In the rows, 128 means zero.
A state moves one step at a time under one of 6 hidden systems, and each row is a state written as 18 numbers. Each run below is a few steps of one system.
trace 1, F, 9 rows:
[[178 106 125 126 130 134 123 122 142  78 207 169 160 159 117 131 119 119]
 [185 105 124 105  77 148 147  96 124 123 177 110 136 132  77 133  82 135]
 [162 142 130 109 108 115 138 120 125 148 151 175 104 160  58 163  93  73]
 [128 172 103 137 112 157 135 116 111 105 158 130 132 188  87  94  96  79]
 [148 146 147 156 110 118 123 138 174  91 127  91 130 158  40 112 114 102]
 [113 155 137 113 154 132 137 112 152 141 161  79  75 172  64 135 154 110]
 [112 138 111 163 173 132 115 136  77 124 112  89  86 155  67 133 110 113]
 [118 137 125 208 151 146  96 142 148  96 135 117  62 161 115 142 150 118]
 [159 153 135 176 156 155 106 123 111 120 162  54 124 136 119 163 175 146]]
trace 2, J:
[[115 139 116 151  94 166 158 145  71 133 141 194 126 123 155 170 118 114]
 [160 153 154 170  69 134 118 156 128 100 110 170 187 114 137 156 113 108]
 [135 134 187  90  83 131 149 141 162 108 161 133 199 122 121 151 153 128]
 [105  99 172  59  84 136 142 115 105 127 133 124 154 129  92 139  79 119]
 [ 97 111 162 100  90 120  97 109 153 129 106 169  83 158 120 133  82  82]
 [122 153 154 112 114 116  60  89 162 117 110 112 146 166 167  81 113  93]
 [147  92 138  88 165  85  91 102 179 113 131  93 145 134 119  82 123 142]
 [123  92  96  83 156 129 133  78 138 158 153  90  63 136 131  97 119 154]
 [147 137  67 148 163 106 106 102 105 177  98 135  59 135 133 109 101 111]]
trace 3, U, 9 rows:
[[169 136 141 184  74 168 103 125 115 114 132 104 142 101 171 165 130 153]
 [180 122 149 122 150 109 135 149 130 112 183 176 168 131 112 185 158 119]
 [117 107 102 110  95 175 166 124  62 112 162 164 154 129 142 121  87 131]
 [159 109 157 143  54 120 127 135 154 125 104 163 112 113  78 161  76 106]
 [131 188 136 116 103 138 120 115 146 121 163 168 143 187 126 122 131  63]
 [130 119 136  99 115 116 124 126 112  92 116 102 197 137  84  77  78 115]
 [109  94 137  85 111 123 136  97 182 132 147 116  64 155  85 107 104 121]
 [115 181 136 111 137 122  83  94  93 171  96  81 112 158 125 127 114  85]
 [135 109 108 153 200  85  87 135 153  93 108 125 118 152 110  78 119 120]]
trace 4, Y:
[[118 109 130 129 141  88 165 186 135 108 101 204 162 109  96 130 122 114]
 [ 84 156 131 114  53 183 148 109 123 135 133 118 137 136 176 101 122 128]
 [135 138 190 126 116  80 107 154 155 136  68 118 155 101  90 158 132 111]
 [ 65 131 129  71 147 135 143 121 148 118 156 165 141 158 173  91 151 113]
 [112 101 151 117 106 119  89 109 102 132  69  71 135 103 125 113  76 141]
 [116 104 137 114 150  95 118 124 200 142 128 178  70 134 150 130 155 124]
 [143 145 108 108 156 129  83  86  81 147 125  87 164 128 189  95 121 138]
 [154  63 110 144 148  89 140 149 173 104 105 143 110  98  96  98 106 159]
 [143 147  93 107 111 158 147  87 124 183 170 123  98 121 183 134 151 150]]
trace 5, R (9 x 18):
[[166 111  92 126 164  91  87  96 131 163 104 133 110 103 188 105 125 145]
 [164 134  70 125 168 110 127 111 124 150 142 148 148 113 193  88 147 151]
 [162 131  72 132 126 120 177 133 147 149 138 135 152  82 160  87 147 172]
 [133 155  91 116 108 118 195 142 151 181 123 165 125  90 146 121 160 141]
 [ 95 183 109 130  97 133 187 161 126 158  98 165 159 102 147 114 150 118]
 [ 74 156 147 134  86 131 175 171 176 113  92 153 156 111 134 102 159 123]
 [ 57 148 186  95  99 129 151 149 168 135  94 114 145 116 133 132 165 126]
 [ 44 115 183  94 131 111 119 149 124 126  72 129 143 114 140 131 129 122]
 [ 63  90 170 112 127 126  78 120 137 103  87 126 124 127 185 112 115 131]]
trace 6, H, 9 rows:
[[178 139  84 149  94 166 145  95 106 159 156  84 111 108 143 127 123 164]
 [184 146  96 165 138 107 164 163 112 148 133 178 126 109  83 168 130 119]
 [118 167  85 139  94 173 176 135 112 118 164 161 146 149 143  96 130 117]
 [133 157 153 146  76 131 175 164 144 113 107 105 172 111  52 135 122 124]
 [ 70 159 151  85 125 139 177 145 146 143 157 161 112 157 102 148 164  94]
 [ 64 134 159 113 122 146 120 136  77  99  99  99 158 147 102 114  95 102]
 [ 82 108 176 135 136 107 100 141 197  92 109 130  89 153 103 125 138 110]
 [ 98 134 168 101 158 141  74  91 106 131 141  64 127 153 166 145 152 128]
 [141  54 136 134 196  95  86 133 115  93 125 126 119 119 119 136 109 148]]
trace 7, R, 9 rows:
[[129 133 108 116 210  78 148 150 151 146 138 145 109 137  95 129 173 121]
 [ 85 129  91 129 134 183 163 119  68 140 143  89 119 117 160 112 135 165]
 [144 117 119 202 115 107 129 162 163 127  77 145  86  92 117 141 129 141]
 [111 181 144 130 151 143 122 131 130 141 168 145 135 151 177 161 202 110]
 [123 104 141 144 135 134 155 174  91  89 113 102 201  85 109 130 130 165]
 [ 99  76 149 115 101 141 152 131 168 127 152 175  70 115 144 160 136 143]
 [141 164 167 126  93 134  95 120  76 161  98 122 165 110 160 181 120 108]
 [123  94 144 134 144 105 113 159 143  61 132 198 171 146 129 109 107 103]
 [133 107 161  80  74 162 123  84 153 119 174  79 148 128 152 122 123 153]]
trace 8, F (9 x 18):
[[109  89 140  92 168 113 133 139  50 148 116 139 138  96 120 178 110 141]
 [ 96  94 123 155 105 158 105 130 114  98 129 198  96 138 189 132  99 118]
 [173 155 164 141  74 144  84 110 136 114 132 104 189 121 172 140 128 126]
 [155  98 151  64 167  86 132 125 152 115 168 153 181 129 117 130 144 132]
 [121  72  96  78 105 147 149  89  99 137 142 133  99 122 128  95  63 148]
 [156 151 139 147  81 106  93 116 138 154  84 175 103 134 118 143  79  77]
 [139 193 114 116 140 123 115 110 152 123 156 134 171 176 147  78 152  90]
 [147 101 114 113 138 101 149 135 158 103 117  76 160 114  71  71 107 153]
 [107 122 117 106 125 113 151 109 166 183 114 129  30 129  94 136 128 124]]
trace 9, U (9 x 18):
[[117 157 156 142 136 169 115 118 122  95 175  54 143 163 116 140 168 134]
 [114  87 157 121 180 129 121 144  77  97 145  94 130 132  80 172 124 141]
 [100  91 128 162 131 171 102 114  90 106 151 130  55 152 139 164 109 128]
 [177 136 158 189 122 143  63 123 100 100 132 108 135 142 131 179 118 115]
 [177 104 126 142 161 137 112 125 118  76 208 146 155 160 121 146 135 130]
 [166  94 116 120  98 167 140 103  66 116 173 110 134 122 106 153  79 149]
 [173 123 129 149 107 125 123 126 113 141 142 171  77 144  68 184  87  89]
 [156 177 103 166 108 152 114 121 104 103 152 149 142 179 111 113 100  79]
 [171 122 129 138 109 125 135 133 149  83 147  94 165 145  49 103  96 124]]
trace 10, J (9 x 18):
[[145 167 132 180 147  95  90 154 102 124  69 152 143 135  99 139 107  79]
 [109 133 139 140 137 144 147 147 188  73 174 132 155 146 151 102 186 140]
 [140 112 146 123 114 147 129 119  85 127 125  41 148 103  86 146 104 161]
 [100 113 146 119 160 114 138 140 124 145 142 188  64 146 101 185 138  99]
 [106 159 113 159 110 171  91 115  85  97 126 131 151 164 181  93 104 105]
 [186 103 162 165 134  92  93 148 182  85 124 117 152 113 101 145 137 140]
 [120 132 135  66 139 157 154  97 111 147 201  91 134 142 140 148 165 147]
 [143  95 107 132 134 115 120 128  65 130 105 154 109 129  82 136  51 107]
 [133 149 124 165 100 143 114 122 188 115 152 179  82 161 162 126 148 100]]
trace 11, Y (9 x 18):
[[ 92 158 122 137 105 142 158 127 135 179  83  76  90  87 140 133 161 159]
 [ 92 152 134 142 182  93 139 174 125 148  85 139 140 101 148 140 187 132]
 [ 62 116 117 141 138 157 149 148 114  98 112 108 153 105 186  87 152 171]
 [106  90 168 146 105 129 128 147 144 128  92 101 118  68 154 163 150 177]
 [107 117 152 115 150 121 120 140 119 135 133 176 149 104 209 164 171 141]
 [123  91 136 140 110 134 106 138 103  88  98 145 187  93 191 104  99 155]
 [143  81 159 117  70 122 130 126 191 114 130 159 138  91 166 136 125 157]
 [160 133 148  70 108 109 114 103 115 165 135 159 186 105 182 146 127 123]
 [138  98 118 102 105  95 131 135 137 113  97 188 174 110 140  78  72 117]]
trace 12, H, 9 rows:
[[130  77 185 101 112 108 107 140 113 120 119 168 164  92 152 185 114 136]
 [119  83 151  90  88 132  96 101 131 127 136 187 132 126 195 133  95 122]
 [176 115 165 104  79 103  79 101 141 136 101 141 168 108 155 134  87 115]
 [171 119 136  68 127  81 103  97 167 152 143 175 154 130 157 119 120 110]
 [163 123 106  67 114 104 119  81 119 162 119 123 161 120 143  82  77 127]
 [167 139  97 104 122  74 132 111 171 175  91 153 110 120 104  87 101 105]
 [133 192  82 104 140 106 134 104 132 185 108 118 134 139 146  73 137 105]
 [127 153  87 126 163  89 160 151 140 145  83 108 157 107  97  63 135 132]
 [ 82 158  84 119 141 124 182 132 158 172 101 105  85 113 129  81 166 145]]

Which system made each of these runs?
trace 13 (2 x 18):
[[161 103 174 127 134  99 101 136 112 105 106  83 168 111  64 155  98 130]
 [ 98 102 128  97 156 133 122 103 147 129 178 162  58 173 136 138 136 108]]
 -> F
trace 14, 2 rows:
[[154 156 134 124 121  78 154 142 195 175 107 148  99 116  77 142 150 112]
 [ 97 192  92  88 156 130 155 117  94 161 133 116 160 151 147  83 148 109]]
 -> Y
trace 15 (2 x 18):
[[101 120 141 182 133 127  92 145 165  94 113 179  73 157 150 136 135 100]
 [148 156 153 145 109 154  88 118 124  89 148  78 202 134 173 118 148 139]]
 -> U
trace 16:
[[151 132 161  92 102 129 132 104 111 159 127  50 142 109  74 156 117 141]
 [ 85 122 133  85 163 105 143 133 119 147 134 191  82 161  95 145 120  87]]
 -> J
trace 17:
[[140 134 106 180 139  86 113 154 185 109  80 168 124 125 132  78 128 114]
 [136 152 113 104 112 152 147 100 163 138 161  60 157 121 160  85 168 166]]
 -> Y
trace 18:
[[144 106 100  74 177  79 110  94 135 158 117 125 134 115 160  81 117 140]
 [140 114  76 111 141 105 130  92 139 185 104 118  83  99 167  89 119 153]]
 -> U
trace 19 (2 x 18):
[[ 78 114 141 109 140 106 129 153  80 149  65 162 142  86 164 143 117 129]
 [102 104 137 152 104 121 111 137 186 107 100 182 109 114 193 111 136 131]]
 -> U
trace 20:
[[120 156 165 156 138 157  97 146  62 102 138 117 174 136 151 184 145 116]
 [135  80 174 142 138 134 111 159 109  59 162 163 170 130 121 174 122 130]]
 -> J
trace 21:
[[168 117  67 150 100 129 164 134 121 137 114 154 146  81 152  89 101 159]
 [165 160 115 127  82 114 185 140 181 175 133 156 119 101 103 139 151 131]]
 -> U
trace 22, 2 rows:
[[131 207  86 133 117 137 158 123 110 152 118  95 149 148 102  77 129 105]
 [113 142 125 156 146  96 166 177 182 105  93 125 127 130  56  96 145 120]]
 -> F
trace 23:
[[ 54 165 173 141 110 155 111 133 120 121  88  72 112 148 119 133 139 109]
 [ 86 117 180 140 180 108  80 149 152  80 114 103 135 152 120 133 156 119]]
 -> U
trace 24:
[[ 87 172 116 148 135 164  93 116  67 136 115 125 126 150 195 123 132 108]
 [161  92 144 179 159  91  93 165 147  75 103 148 168 105 132 129 132 142]]
 -> J
trace 25 (2 x 18):
[[ 97 115 126 190 152 121 114 151 161 114 102 147  43 142 113 142 141 120]
 [114 181 126 164 159 155  93 122 101 122 132  70 148 144 179 123 175 132]]
 -> J
trace 26, 2 rows:
[[161  93 126 144 146  82 109 127 175 127  94 109  83 118  72 114 101 131]
 [100 173  99 106 156 143 137  96 142 171 162 106  82 159 162 106 176 124]]
 -> J
trace 27:
[[102 146 161 129  86 127 152 159 135 134  81 118 188  76 157 132 149 152]
 [ 73 101 178  82 111 117 160 158 131 135  99 140 160  84 137 152 142 150]]
 -> J
trace 28:
[[ 69  77 114 112 177 134 136 130  81 104 121 108  94 137 104 105  99 140]
 [126 106 119 175 118 148  79  97 137 131 108  94  47 128 158 131 110 141]]
 -> R
trace 29:
[[117  94 101 126 133 129 112 124 115  76 132 172 166 146 162  58  82 120]
 [169 115 136 109  79 127 116  86 199 134 141  84 130 116 143  96 125 157]]
 -> R
trace 30, 2 rows:
[[124 167 147 110 102  90 109 124 192 144  89 151 160 131 162  92 141  98]
 [ 91 145 139  60 147 100 142 125 147 132 117 111 194 130 142  71 147 127]]
 -> R
trace 31:
[[ 93 111 143  69 132 105 152 128 170 146 138 200 111 132 156 128 148 114]
 [116 125 118 111  81 142 109  98 105 129  86 101 157 116 166  72  71 134]]
 -> J
trace 32, 2 rows:
[[ 93 106 110 100 184 124 139 117 152 102 176 141  91 177 115  94 140 120]
 [143 127  93 172 126 151  97  98 104 122 116  66  83 143 114  97  86 134]]
 -> J
trace 33:
[[110 117 122 166 106 152 150 144  84 139  99 100  78 107  74 166  97 138]
 [ 93 179 153 167 140 130 120 160 129 135 118 173 100 154 139 172 173  84]]
 -> J
trace 34, 2 rows:
[[170 140 100 102  92 102 176 114 174 187 135 164  96 111  97 132 124 123]
 [129 197  92 106 117 126 151 120  79 174 112 149 156 139 125 111 111  86]]
 -> H
trace 35, 2 rows:
[[141 101  97  70 136 101 122  84 130 176 119 133 122 101 181  88 109 150]
 [160 130  92 110 133  84 122 104 144 195  87 152 100  95 162 109 121 131]]
 -> U
trace 36 (2 x 18):
[[133 110 121  82 125 112 159 141 113 100 143 177 210 124 127  93 103 120]
 [135  89 139 118  39 147 155 115 174 121 129 130 105 109 110 121  87 148]]
 -> J
trace 37 (2 x 18):
[[116 124 173  87  80 156 129 117 119  89 154  90 194 141 108 117 104 127]
 [126  79 164  90 104  98 123 118 160 126 106 139  96 131  65 134  76 111]]
 -> R
trace 38 (2 x 18):
[[133  91 153 165 147 110  88 135 196  93 134 150  89 134 149 142 153 135]
 [151 123 141 112 134 159  94  87  86 136 166  73 147 120 186 154 144 159]]
 -> H
trace 39:
[[106  75 158 117 118 114 114 139 170  76  97  85 163 108 118  79 107 159]
 [101 121 161  70 128 129 116  90 165 163 154 105  83 139 149 152 158 135]]
 -> U
